50 stands for zero in the data rows.
Here are some numbered points:
51,55,47,59,51,48,46,42,43,46,48,36,60,45,37,45,53,47,50,44,48,44,54,54,60,59,50,52,53,45,61,67 0
51,52,52,51,49,51,50,44,49,46,45,38,55,47,38,47,51,51,42,50,49,43,61,59,52,51,52,48,48,52,61,68 1
55,64,60,50,46,52,58,43,42,52,46,42,56,50,46,44,48,45,37,40,50,39,39,68,49,55,59,55,50,53,54,52 2
37,48,28,52,49,36,36,36,40,35,35,99,49,40,99,46,46,47,38,41,36,35,47,29,44,45,36,42,43,29,49,48 3
34,40,66,45,60,34,33,47,59,39,46,45,37,39,48,73,46,72,60,67,36,52,71,62,43,39,33,43,44,95,34,57 4
54,49,68,44,55,57,55,39,46,57,39,45,41,39,42,54,45,50,64,47,57,57,45,65,44,44,51,57,44,60,43,44 5
53,39,28,48,33,58,50,47,98,63,44,74,49,47,73,34,50,33,37,86,62,61,38,29,50,52,51,41,51,29,46,45 6
39,36,64,40,64,46,40,51,36,55,47,55,34,41,53,76,41,65,48,44,47,89,56,71,39,37,38,32,38,99,33,31 7
46,45,52,51,60,49,47,40,55,57,40,44,45,35,47,64,56,62,50,58,47,66,56,51,55,49,44,37,49,64,41,39 8
52,52,44,47,45,48,52,39,40,44,37,99,48,45,99,42,42,43,42,39,47,38,43,42,42,43,49,60,40,34,50,49 9
37,44,85,46,53,37,36,37,43,37,38,71,47,38,73,58,51,55,57,44,37,44,59,71,51,49,35,42,50,81,45,48 10
42,47,37,41,47,40,41,37,68,42,38,99,41,42,99,47,39,46,36,57,42,41,40,37,44,42,43,40,41,40,41,36 11
59,58,45,56,45,51,54,67,43,48,64,39,57,68,37,39,54,40,38,43,49,40,32,46,56,59,56,56,59,37,68,38 12
51,59,50,50,50,48,52,41,46,48,43,56,51,44,57,49,50,55,39,43,50,46,55,54,51,56,49,50,50,42,55,62 13
36,43,60,52,74,36,34,41,45,43,40,43,40,32,45,94,54,92,41,59,38,63,65,48,49,43,33,30,52,99,36,34 14
70,52,61,41,49,71,67,32,42,60,32,40,44,36,41,50,41,45,44,44,65,62,49,56,42,40,73,54,44,56,47,48 15
45,51,26,31,37,51,44,99,43,63,99,68,29,99,68,33,30,34,38,48,58,68,37,27,31,31,44,37,31,26,28,65 16
41,45,42,55,68,49,42,35,47,54,33,37,43,30,34,72,56,71,65,53,49,77,66,47,61,50,39,35,52,63,42,48 17
38,43,99,38,54,38,37,33,43,40,35,87,40,35,91,59,43,52,38,42,39,46,50,90,45,42,35,33,41,99,37,38 18
66,64,58,44,41,60,64,40,43,54,41,39,56,46,41,38,39,43,47,40,59,44,40,62,45,47,70,68,43,48,60,53 19
67,54,67,43,41,73,72,33,41,64,34,42,43,39,42,37,41,40,52,37,70,51,39,73,39,42,74,64,42,52,49,43 20
47,42,59,48,50,52,48,53,47,55,50,49,43,51,55,58,55,54,44,51,54,62,44,61,50,46,47,38,54,59,40,34 21
33,43,33,72,63,36,33,33,41,42,34,29,50,29,31,65,85,66,99,46,36,59,60,31,82,62,31,36,68,47,43,38 22
31,38,39,41,82,36,31,47,49,41,49,37,32,35,39,99,42,88,48,66,35,67,99,42,37,35,30,28,39,75,30,61 23
58,50,52,59,36,56,58,70,43,57,73,49,56,64,49,31,53,33,34,36,59,43,30,56,58,61,56,38,55,36,57,35 24
42,47,43,56,59,43,40,65,48,47,60,39,52,60,38,60,57,57,45,53,43,56,48,44,59,59,40,40,62,50,52,34 25
41,39,48,73,34,41,42,95,36,40,99,33,67,87,33,32,65,32,38,34,40,35,29,49,74,76,42,43,65,34,71,33 26
39,48,48,46,72,42,40,41,51,44,39,42,40,37,43,81,52,83,45,64,43,59,74,46,48,47,39,35,48,70,40,52 27
38,43,50,40,47,38,37,41,70,38,43,99,40,40,99,50,42,50,35,71,39,39,65,51,40,39,38,36,40,66,38,50 28
44,47,45,61,51,43,41,81,44,47,77,38,60,75,36,44,61,45,40,46,43,43,33,44,61,65,42,43,67,42,61,29 29
Which three points above are nearest to each new point, looking only along the 2 directions in which the numbered points spread most? Their numbers follow each, nearest first.
43,28,29,93,26,43,45,48,33,40,52,27,99,59,27,24,81,25,68,30,41,31,24,30,82,92,43,85,91,25,99,26 26 29 12
66,56,39,49,49,59,71,47,51,54,40,44,58,52,43,42,48,41,38,46,61,42,39,42,49,53,73,56,48,33,58,51 19 2 24
75,65,68,40,42,72,76,31,50,73,32,64,41,35,64,35,37,38,32,40,77,51,34,75,37,40,71,41,39,43,42,42 6 13 9
40,46,38,55,60,50,44,42,59,53,39,41,46,37,48,70,67,63,48,64,49,68,52,37,56,52,44,36,64,53,40,37 8 5 21
91,58,37,34,30,74,92,34,33,62,34,31,44,46,30,26,31,28,76,29,69,33,27,36,34,39,93,99,32,25,51,54 24 12 16
48,42,37,71,32,44,46,97,36,40,99,31,71,91,31,28,64,31,36,34,41,32,27,39,73,78,46,48,66,30,75,34 26 12 29
55,26,25,47,26,63,48,49,99,73,43,74,43,40,74,27,50,27,36,99,70,73,28,25,52,48,48,30,53,26,39,26 6 9 16
39,40,54,57,54,43,37,31,40,47,31,85,43,28,93,54,65,54,99,43,42,57,50,49,63,51,35,33,54,52,39,37 10 18 28
38,54,59,46,65,38,40,43,56,40,43,46,47,42,46,66,47,65,58,60,40,46,69,52,49,44,40,49,46,64,43,59 8 27 7
43,49,55,46,58,45,44,46,48,46,46,41,40,49,44,61,45,65,47,52,44,52,84,57,44,43,43,42,46,55,42,76 8 5 21
47,36,86,38,44,47,46,59,47,48,56,61,35,57,67,49,38,47,39,49,51,49,56,91,40,37,43,37,38,87,36,40 10 21 5
42,42,40,56,62,45,43,43,61,54,44,40,46,36,45,70,63,68,54,64,44,67,56,38,61,53,43,36,51,54,42,37 8 5 17
48,59,39,50,52,48,50,43,45,46,45,63,55,51,60,54,51,53,41,42,48,46,58,39,49,54,51,51,50,40,51,67 13 20 15
44,30,31,83,29,41,44,61,41,43,56,29,93,60,29,28,91,28,62,36,39,38,26,31,83,84,43,56,99,28,81,26 26 29 12
83,60,64,42,37,76,81,36,39,58,36,36,51,46,36,31,36,33,37,35,71,35,35,66,39,45,92,73,40,37,60,56 24 12 19
39,56,66,43,60,39,43,45,58,41,44,41,45,45,42,57,43,54,56,58,43,45,70,61,45,44,43,51,42,72,42,65 8 5 21
55,51,41,51,45,51,57,41,61,50,43,83,51,47,71,41,47,43,40,51,56,43,45,39,49,48,56,49,48,34,56,53 6 9 3
33,42,84,39,45,33,34,51,70,34,49,49,36,45,52,47,38,50,77,68,34,36,72,85,38,38,34,57,38,78,38,78 10 7 8
73,68,85,37,33,63,79,54,32,45,54,39,50,76,39,28,34,30,34,29,62,33,26,78,36,44,91,75,37,35,62,39 24 12 16
46,32,48,41,50,54,47,46,68,63,42,73,37,40,70,58,43,51,43,60,55,85,46,53,44,39,42,32,42,83,36,29 10 18 5
